Each path is a new rotation, seen through one point. The rows after it are directions, each followed by how far the rotation turns it, in degrees per step (0 if it stays put).
Each turn is a multiple of 5 degrees from 10 to 175, or 0.
Each row of a path follows its step; steps can be skipped.
path 1
step 0: [+0.93 -2.35 -0.16 -1.11 +1.80 -2.37 -0.70 -3.16 +1.04 +2.52 +1.53 -0.77 +0.74 +1.65 -3.32 +2.29 -0.39 -0.33 +2.54 +1.12 -0.09 +2.10 -0.45 -0.52 -1.78 +0.25 -3.52 +1.66 -2.65 -0.25 -0.82 -1.49 +3.22]
step 1: [+1.63 +1.47 -0.12 +0.36 -5.59 -0.86 +2.00 -0.51 +0.59 -1.01 +3.30 +1.86 -0.82 +0.23 -3.26 +1.49 -0.47 -0.23 +1.58 -1.82 -0.25 -2.58 +1.55 +2.44 +0.77 -0.31 -0.13 -0.93 -2.21 +0.16 -2.76 -0.40 +1.57]
step 2: [+1.58 +0.13 +0.86 +1.72 +0.35 +3.08 -1.54 +1.88 +4.64 +0.10 -1.94 -1.46 +0.51 -2.11 -2.58 +1.61 +0.52 -0.16 -2.10 +1.46 -1.20 -1.77 +3.41 +1.60 -1.19 +1.30 +0.34 +2.00 -0.30 -1.17 -1.93 -1.74 +1.75]
step 3: [-0.73 +0.35 +0.67 -0.76 +0.09 +2.57 -1.32 -0.43 +1.67 +2.72 +3.46 -1.70 -0.86 +3.19 +1.00 +0.03 +1.12 -0.23 -3.98 -2.05 -0.32 -1.19 -2.30 +0.81 -0.79 +0.71 -4.46 -0.24 -1.37 +0.06 -1.55 -1.07 +1.28]
step 4: [-0.28 +3.27 +2.54 +0.16 -0.50 +0.78 +0.57 +0.39 -2.19 +0.59 -0.56 -1.68 -1.97 -2.01 -5.25 -2.27 -0.68 -3.07 -1.05 -0.83 -1.07 +1.12 -0.84 -0.60 -0.83 -0.80 -0.91 -2.85 -1.95 +1.93 -1.18 -1.00 +1.49]
step 5: [+2.66 +3.64 +0.66 -1.03 +2.32 +0.84 -0.62 -1.29 +0.97 -3.90 -0.46 +0.27 +2.07 -1.05 -1.66 -0.37 +1.66 +2.28 -0.85 -2.34 -2.14 -1.71 -1.25 +1.68 -3.47 -0.16 -0.08 -1.66 +1.76 -2.14 -1.37 -1.19 -0.85]
step 6: [+0.13 -0.76 +0.04 -1.08 +1.56 -0.26 -1.17 -0.07 +2.45 -0.19 +4.15 -3.24 -3.27 -0.84 -0.44 -2.16 +2.24 -0.69 -2.54 +0.49 +0.85 -0.15 -0.13 +1.62 -0.93 -0.66 +1.68 -1.61 +3.94 -0.04 +0.59 +2.91 +1.32]
step 7: [-0.71 -0.36 +2.11 +0.07 +4.12 +0.76 -0.38 +1.11 -2.64 -0.94 +2.72 +1.05 -2.02 +0.68 -3.36 -0.48 +2.87 -2.86 +1.38 +0.31 +0.24 -0.14 -2.80 +0.69 +0.16 +2.04 +0.48 +1.81 -0.31 +0.68 +1.91 -2.66 -2.14]
step 8: [+3.50 +0.28 +0.73 -3.24 +1.19 +1.26 +0.65 -1.75 -2.21 -2.44 -0.38 +0.73 -4.87 -0.87 -0.54 +1.40 +0.35 +2.51 +2.03 -2.55 +1.12 -1.22 +1.79 -1.03 -1.73 -0.96 -1.28 +0.34 +0.95 +2.71 +1.12 +0.61 +0.04]
step 9: [-1.48 -1.22 +2.40 -1.29 +0.23 -1.09 +0.60 +0.03 +0.33 -1.29 -1.00 +1.23 -1.71 -1.36 -2.17 +3.45 +3.65 +3.11 -2.13 +0.15 +1.00 +1.52 -0.60 +0.87 +1.95 +1.83 +2.55 +0.75 +2.24 -0.77 -2.45 +2.74 +1.43]
step 10: [-4.14 -1.51 -1.93 -0.16 +1.93 +2.72 -0.30 -1.84 -0.74 +0.55 +1.86 +0.27 -0.72 +0.51 -1.62 +1.60 -1.20 +2.36 +0.19 +1.99 +2.22 -2.87 -1.24 -0.10 +0.99 +0.51 +1.24 +0.39 +2.54 +1.81 -0.23 -3.86 +1.54]
step 11: [-0.80 -1.65 +1.39 +0.39 +0.72 -1.07 -1.08 -3.78 -0.21 -0.84 -1.16 -0.47 -0.90 +2.52 -3.46 -3.08 +0.32 +1.59 +2.56 -0.72 +0.54 -0.98 +0.43 -1.61 +1.26 -1.17 -1.98 +3.90 -1.87 +1.66 -1.18 +1.64 +2.54]
Directions:
[+0.16 +0.29 +0.63 -0.54 -0.93 -0.30 -0.76 +0.64 +0.58 -1.23 +0.11 +0.76 +0.55 -0.34 +0.66 -0.21 +0.14 -0.15 +1.19 -0.58 -0.62 +0.10 -0.17 -1.39 -0.91 +1.62 +0.55 -0.50 -0.05 +1.53 -0.24 -0.02 +1.41] : 100
[+0.01 +0.02 -0.10 +0.65 -1.56 -0.33 -0.85 +0.26 +0.02 -0.18 +0.78 +0.40 -0.36 -0.12 -0.26 -0.37 +1.69 +0.39 -0.24 +1.11 +1.59 +1.51 -0.37 +0.14 +0.82 -0.21 -0.63 -1.56 -0.46 +0.42 -0.49 -0.01 -0.52] : 130
[-0.97 -0.75 +0.32 +1.01 -0.89 -0.47 +1.08 +0.83 +0.56 +0.07 -0.82 +0.16 -0.54 +0.09 -1.11 -0.23 +0.10 -1.31 +0.05 -1.81 +1.29 -0.51 -0.31 -0.33 -0.08 +0.38 -0.03 -0.50 +0.63 -0.86 +0.53 +1.23 +0.28] : 140
[+1.07 +0.22 -0.34 -0.78 -0.70 +1.31 +0.63 +0.48 +0.94 +0.32 +0.13 +0.54 -1.39 -0.17 +0.51 -0.80 +0.50 -0.71 +1.62 +1.27 +0.00 -0.31 -0.43 +0.75 +0.08 +0.86 -0.21 +1.08 -0.39 -1.20 +0.33 +0.49 -0.04] : 65
[+0.62 +1.21 +0.38 +0.18 -0.47 +0.35 -0.40 +0.70 +0.05 -0.15 -0.51 -1.00 +0.67 -0.12 +0.29 -2.40 -0.14 -0.31 -1.02 -0.05 -0.50 -0.34 -1.74 -0.92 +0.08 -1.23 -0.26 +0.07 +0.58 -0.62 -0.26 -0.36 +0.19] : 40
[+1.27 -0.05 -1.28 +0.26 +0.74 +0.24 -0.54 -0.26 +0.68 -0.04 -0.49 -0.15 +0.87 -0.19 +0.19 +0.32 -0.78 +0.53 +0.60 -0.69 +1.74 -0.01 -1.07 +0.66 -0.61 +0.56 -1.99 +0.09 +0.96 +0.75 +0.37 -0.30 -0.03] : 140
path 2
step 0: [-0.90 -0.14 -1.31 +4.34 -0.42 -0.79 +0.15 +5.83 +2.24 -0.19 +2.99 -0.99 +2.27 -2.56 -1.14 +4.19 -0.54 -5.32 +0.13 +1.27 +1.69 +3.61 -0.17 +2.23 +0.10 -4.24 +0.71 -1.71 -2.27 +0.29 +0.98 -0.43 -2.48]
step 1: [+4.48 +1.60 -1.35 +1.24 -0.17 +0.28 -0.80 +2.32 -2.20 -1.45 -1.34 +1.86 +1.01 +5.55 -1.35 -2.59 -0.88 +0.40 -0.87 +1.99 +2.72 +0.26 -0.02 -3.52 -0.40 -2.22 -4.03 +0.92 -6.09 -2.59 +2.02 -3.12 -0.19]
step 2: [-3.73 +1.10 +4.08 -1.87 -3.65 +0.11 -0.12 +3.50 +0.89 -0.03 -1.64 +2.01 -0.69 +2.00 +1.29 +1.33 -1.49 +0.67 -1.15 -2.98 -2.40 -2.59 -3.08 -5.22 -2.15 +1.44 +4.04 +4.02 -1.13 +0.23 +0.79 -2.77 +0.98]
step 3: [-0.59 -2.83 +0.12 +1.92 -2.47 -2.97 -2.57 +3.26 -1.86 +2.83 -2.72 -3.99 +0.58 -3.91 +0.62 +2.71 +2.12 -2.52 -3.32 -0.99 -0.11 +1.16 +0.43 +5.06 -3.07 +1.51 +0.44 +3.28 -0.78 -0.76 +0.10 -1.57 -2.96]
step 4: [+3.51 -3.45 +1.82 +4.79 +1.15 -1.67 +0.63 +1.99 +0.61 -0.73 +3.49 +1.15 +2.86 +2.66 +0.45 -1.71 -2.31 -3.07 -1.68 +3.70 +1.50 +4.35 -0.39 +0.44 -1.39 -4.20 +1.21 -0.12 -0.69 -0.12 +4.77 +0.57 -0.23]
step 5: [-0.15 +3.42 +2.33 +2.23 -3.89 -1.64 +0.16 +1.58 +0.11 +0.15 +1.25 +2.77 +0.12 +3.21 -4.10 +2.39 -1.89 +0.90 +1.38 +0.76 -0.08 -0.41 -0.14 -5.14 +4.23 -0.96 -2.66 +3.62 -3.12 -2.40 -0.72 -2.81 -2.12]
step 6: [+0.06 +0.19 +1.36 -1.98 -5.10 -2.12 +0.04 +4.97 +1.96 -1.04 -2.06 -2.96 +0.99 -1.02 +4.65 -1.57 -0.93 -0.27 -0.06 -4.78 -0.90 -2.39 -0.18 -0.95 -2.93 +3.49 -1.23 -0.05 -1.96 -0.55 +1.75 -4.30 -1.05]
step 7: [+2.27 -5.25 +1.41 +2.92 -1.70 -1.38 -3.68 +0.25 -1.01 +0.16 -0.27 +1.76 -0.21 -2.45 +2.08 +2.14 +0.87 -3.39 -5.76 +4.89 -2.26 -1.22 -1.90 +1.98 -2.48 +1.48 +1.10 +2.58 -0.66 +0.06 +1.65 -0.67 +2.25]
step 8: [+0.03 +0.77 +0.58 +3.40 -2.83 -2.54 +4.05 -1.04 -1.64 +1.37 +2.85 -0.29 +3.47 +2.97 -0.85 +1.04 -1.59 -1.25 +0.63 +3.59 +0.95 +7.09 -1.86 -0.41 +1.39 +1.35 +1.30 +3.67 -0.11 +0.43 +2.42 +0.80 -3.41]
step 9: [+5.16 -0.08 +2.64 +0.21 -3.04 -3.12 +1.18 +4.41 +2.66 -0.53 +0.74 -0.14 -2.23 +1.80 -1.77 +2.67 -3.38 +0.85 -0.93 -4.21 +3.09 -1.48 +1.25 -2.59 +3.29 -0.29 -3.93 -0.79 -0.04 +0.23 +1.00 -1.34 -2.69]
step 10: [-0.16 -0.46 +0.81 +0.59 -4.25 +1.10 +1.40 +1.72 +0.92 -2.10 +1.06 -0.37 -0.36 -4.53 +3.45 -0.55 -1.55 -1.84 +0.47 +2.80 -1.96 -5.35 -2.26 -1.14 -4.23 +0.17 -3.56 +1.44 -4.36 +1.53 +0.11 -3.59 +1.72]
step 11: [+0.89 -3.51 -2.56 -2.28 -3.28 -1.84 -3.23 -0.75 -1.88 +1.66 -0.94 +1.42 +1.67 +2.93 +1.58 +1.97 +1.63 -1.12 -3.32 +3.62 -3.85 +3.97 -2.22 -0.68 -1.28 +4.30 +0.98 +0.67 -2.31 +3.12 +1.66 -0.17 -2.10]
Directions:
[+0.24 +1.29 +0.76 +0.64 +0.59 +1.10 +0.56 +0.53 -0.16 +0.78 +0.72 -0.15 -1.36 +0.26 -0.71 -0.35 -0.17 +0.79 -0.50 -0.34 +0.34 +1.31 -0.79 -0.72 +0.87 +0.93 -0.81 -0.78 -0.46 -1.20 +1.08 -0.09 +0.59] : 95
[+0.22 +0.42 +1.45 -0.68 +0.91 +0.27 -1.14 +0.10 -0.93 +0.41 -0.72 +0.69 +0.35 -1.30 +0.84 +0.52 +0.13 +0.42 +0.22 +0.65 +0.16 +0.58 +0.77 -0.76 -1.45 +1.93 +0.68 -0.10 -0.05 +0.44 +0.00 -0.20 -0.12] : 85
[-1.51 +1.41 -0.88 +1.43 -0.20 +0.30 +0.45 -0.36 +0.05 +0.39 -0.23 -0.09 +0.03 -1.57 -0.10 +0.91 +0.30 -0.08 +0.93 +1.25 +0.26 -0.29 -0.70 +0.33 +0.04 +0.30 -0.52 +1.10 -0.45 -0.86 -0.98 -0.32 -0.83] : 145
[-0.34 +1.20 -0.09 -0.42 +0.03 -0.05 +1.54 +0.55 -0.30 -1.01 +2.01 -1.10 +0.74 -0.22 +0.84 -0.93 -0.15 -0.44 +0.80 -0.11 -0.03 +0.39 +0.02 -0.25 -1.35 -0.03 +0.91 +0.68 +0.54 +0.05 +0.37 -0.18 +1.02] : 175
[-1.55 +0.14 -0.18 -1.03 -1.07 -0.18 +0.01 -1.19 -0.61 +0.31 +0.63 +0.39 -0.27 +0.23 -0.44 +1.20 -0.01 -0.63 +0.32 -1.58 -1.05 +1.57 +0.56 -0.94 +0.76 +0.20 +0.57 +0.18 +0.09 +0.20 +0.09 -0.54 -0.82] : 120
[-0.11 +0.05 +1.09 -0.83 -1.15 +0.65 +0.38 -0.18 -0.81 -0.04 -0.23 -0.25 +1.58 -0.96 -2.19 -0.41 +0.09 -0.42 -0.55 +0.15 +0.71 -0.11 +0.22 +0.90 +0.75 +0.21 -0.03 +0.00 -0.83 +0.31 -0.59 -0.30 +1.40] : 155
